[[-13   2 -16 -49   1 -15 -47]
 [-40 -46  -5 -44 -23 -22 -19]
 [  3  28 -50 -10  23 -32   3]] value 23

[ 309  607 -590 -703  418 -208] value -703

[[482 764 370 428 465]
 [494 508 458 388 678]
 [664 689 431 325 174]] value 431

[ 15   8 -35  38 -16] value -35

[[70 55 44 19 47 55]
 [72 40 38 75 12 45]] value 75

[7 1 8 3 3 2] value 3
---
 10.70  -11.74   -1.54   -0.45   -4.69 out -11.74
 -41.9    -8.2   158.2   -61.4    -5.6   -59.9  -114.6 out -8.2
  62.40   -19.54  -117.50   142.40 out -19.54
-0.05   0.13   0.02  -0.16 out 0.13
  91.26   -46.60   157.19   -29.67   -15.54  -183.96 out -46.60
  25.87   -20.82    32.69   193.63  -154.15    12.96 out -20.82
---
[  3.1 -12.1 -13.6 -13.4  10.4 -12.6 -13.9] → -12.6

[[-0.015 -0.052 -0.118  0.103  0.010  0.065]
 [ 0.128  0.077 -0.114  0.029 -0.144  0.072]] → -0.144

[  5.6 -11.6  11.3   7.2  -2.8   2.6] → -2.8

[ -2.390  -9.221 -16.030 -18.189  13.233 -10.124] → 13.233

[[-1.94  0.85  1.29  0.65  0.73 -0.32]
 [ 1.08 -0.83  0.85  1.65 -1.53  1.24]
 [ 0.22 -0.33  1.30  1.66 -0.40  1.26]] → -0.40

[[ -25.16  -16.92   72.40   85.83  -15.29]
 [ 147.53  121.59  -84.48  -51.38 -125.94]] → -51.38

[ 0.13  0.00  0.03 -0.11  0.07 -0.07] → 0.07

[[-0.041 -0.189  0.170 -0.173 -0.059 -0.082 -0.212]
 [-0.155 -0.180 -0.079 -0.148 -0.103 -0.077 -0.174]
 [-0.113 -0.149 -0.047  0.181 -0.147 -0.246 -0.027]] → -0.246

[ 15.01 -10.39  -2.98 -15.00] → -2.98
---
[517, 741, 354, 837, 176] --> 354, 837

[[3, 8, 4, 3, 6],
 [2, 4, 2, 1, 6],
 [2, 4, 4, 1, 5]] --> 2, 8

[9, 1, 2, 0, 8] --> 2, 9

[5590, 5848, 4833, 2192, 8845, 9896, 9058] --> 2192, 9896

[7465, 3226, 4928, 9017, 6727] --> 4928, 9017

[[21, 65, 46, 53, 42, 50, 72],
 [43, 61, 75, 21, 43, 43, 38],
 [42, 54, 40, 57, 56, 49, 47]] --> 21, 75

[4037, 5389, 9497, 5315, 9120, 3820, 2640] --> 5315, 9497
---
[[-7.9, 11.1, -14.0, 7.0], [7.0, -10.1, 16.2, -10.4]] | 11.1
[[0.6, 0.7, -0.2, 0.2, -0.6], [0.0, -1.6, 1.1, -1.4, -0.8]] | -0.2
[[26.665, -158.529, -138.918, -29.826, 71.586, 54.353], [19.860, 117.017, 124.833, -27.872, -87.395, -145.180]] | -29.826
[[1.685, 1.159, -1.072, -0.715], [1.898, 0.229, -1.322, 0.424]] | 1.159
[[0.088, -0.127, -0.120, -0.085, 0.050, -0.157, -0.149], [-0.119, 0.227, 0.078, -0.030, 0.031, -0.039, -0.074]] | 0.050
[[-1.19, 4.82, -20.03, -9.44, -11.85, -3.23, 12.30], [-4.67, 13.82, -17.45, -1.54, -13.82, 6.32, 9.73]] | -11.85
---
33,-11,9,32,-43,14 Out: 9
245,267,125,718,367,776 Out: 125
140,149,222,9,129,143 Out: 222
18,90,34,48,32,49 Out: 34
167,180,240,56,117,84 Out: 240
18,58,79,52,31,39 Out: 79
---
[[-63  -2  57  58  63]
 [-62   1  48  60  64]] value 57

[ 56 -57 -59  50 -50  50] value -59

[-58 -62 -56 -43 -64] value -56

[[ 23 -10  23   1]
 [ 29 -24  10  15]
 [ -9 -61  24   2]] value 23

[ 55  50 -33 -17 -50] value -33

[ 11  16 -30  10   7 -52 -18] value -30

[-12 -55   6 -28] value 6

[-14 -11 -26  56  38  63] value -26
---
[[-11 -42  32   6 -15]
 [ 37  20  13  23   6]] --> 37, -42

[8647 2951 3045 8442 3200 8742] --> 8742, 2951

[74 82  7 51 88] --> 88, 7

[[  1  16   5  12   6  -2]
 [ 35  22  31  16  33 -26]] --> 35, -26

[[9738 8108 7207 7581 7293 8125]
 [5158 6496 5899 4657 9844 5856]
 [5292 7908 7037 3185 7986 6387]] --> 9844, 3185

[7 3 2 6] --> 7, 2
---
[-51 -32   0 -29   2 -62] Out: 2

[-66 -55  -4  67 -25  27  19] Out: -25

[[-10  49 -14 -15]
 [ 35 -28  -8  -8]
 [ 17 -27  14 -21]] Out: 35

[-33 -25 -63 -18  41 -28] Out: 41

[[-54  52  54  58]
 [ 51 -55 -55 -53]
 [-55 -56  56  56]] Out: 51

[-2 -2 52  0  6] Out: 6

[[-26 -59   6  60]
 [-61  48 -62 -53]] Out: -61
---
4,44,32,39,17,30
76,41,39,36,16,40
-> 39

5,5,1,9
3,6,5,6
4,3,4,4
-> 6

142,140,150,142,137,201
144,144,35,140,141,147
-> 142

8,3,3,9,6,9
7,2,3,9,6,7
7,2,4,9,6,8
-> 9

419,-738,-220,-155,-732,-788,424
-815,777,-89,76,679,743,-810
-854,620,-482,158,329,364,-852
-> 679

49,14,35,40,13,49
36,-27,37,4,17,37
-11,20,-5,-23,27,-16
-> 4
---
[ 29 111 202  57] result: 29, 57

[199 229  19 110 194] result: 199, 194

[  5  -8  38 -49  21  16] result: 5, 16

[7 3 1 8 5] result: 7, 5

[195 179 131 145  11 171] result: 195, 171

[[-644  514 -465   50]
 [ 800 -970  232 -220]] result: -644, -220

[8 6 6 2 0] result: 8, 0

[[141 138 154  49]
 [232 138 177  90]
 [ 24 158  81  57]] result: 141, 57

[[ 35  27 -22 -16]
 [ 34  14 -11 -27]
 [-12  10  24  16]] result: 35, 16

[[55 88 61 52]
 [13 18 59 53]] result: 55, 53
---
[5 5 9 3 1] Answer: 9, 9

[223 204 162  39 187] Answer: 162, 223

[-653  931 -310  625  444  639  709] Answer: 625, 931

[86 23 63 70 39] Answer: 63, 86

[817 245 509 520 478 449 231] Answer: 520, 817

[ 77 256 808 400 300] Answer: 808, 808

[203 211 159 170  31 140 186] Answer: 170, 211

[[82 35 61 53 56 11 13]
 [61 35 74 27 57 13 18]
 [35 14 53  6 42 19  3]] Answer: 27, 82

[6 8 3 9 1] Answer: 3, 9
---
[[160 114 182 113  98]
 [177 151   3 180 137]
 [ 94 108  91  81 204]] -> 204, 3

[[55  8 87  6 66 54 74]
 [42 84 14 85 33 46 26]] -> 87, 6

[5250 6183 3091 9103 8610] -> 9103, 3091

[[ 86 218  89  94  68  46  87]
 [103  87  54  64  78 119  91]
 [ 77 185  56  47  91 109  94]] -> 218, 46

[[39 85 23 95 82 56 81]
 [43 92 24 86 89 67 76]] -> 95, 23

[7 2 7 8] -> 8, 2

[ 58 218 175 195] -> 218, 58

[144 251 202 106  57 181 234] -> 251, 57

[1 9 5 4 8 7 3] -> 9, 1
---
[[-13  -6   8 -52]
 [-11   3 -17 -51]
 [ 12  11 -47  48]] -6

[[-64   5  62  19  16  42]
 [-53   1  66 -10 -40  34]
 [-52  12  21  38  64  40]] 19

[[-8 30 29 18]
 [20 27 33 13]
 [ 8 54 17 18]] 30

[[ 16  -6  12 -15  -7  59]
 [ 27  19  44  37  -8  16]
 [ 16  -5  11 -14  -6  56]] -15

[[ 40  22  49   7]
 [-48  27 -25 -11]
 [ 32  -9 -22  -5]] 22

[[ 17  14 -31  33  -5]
 [ 25  14  -9  47  -1]
 [  9   8  -2  19 -49]] -31

[[-57  32 -49  22  53   4]
 [ 43  19  23  52  14 -30]
 [ 48 -10  30  34  18  20]] 22
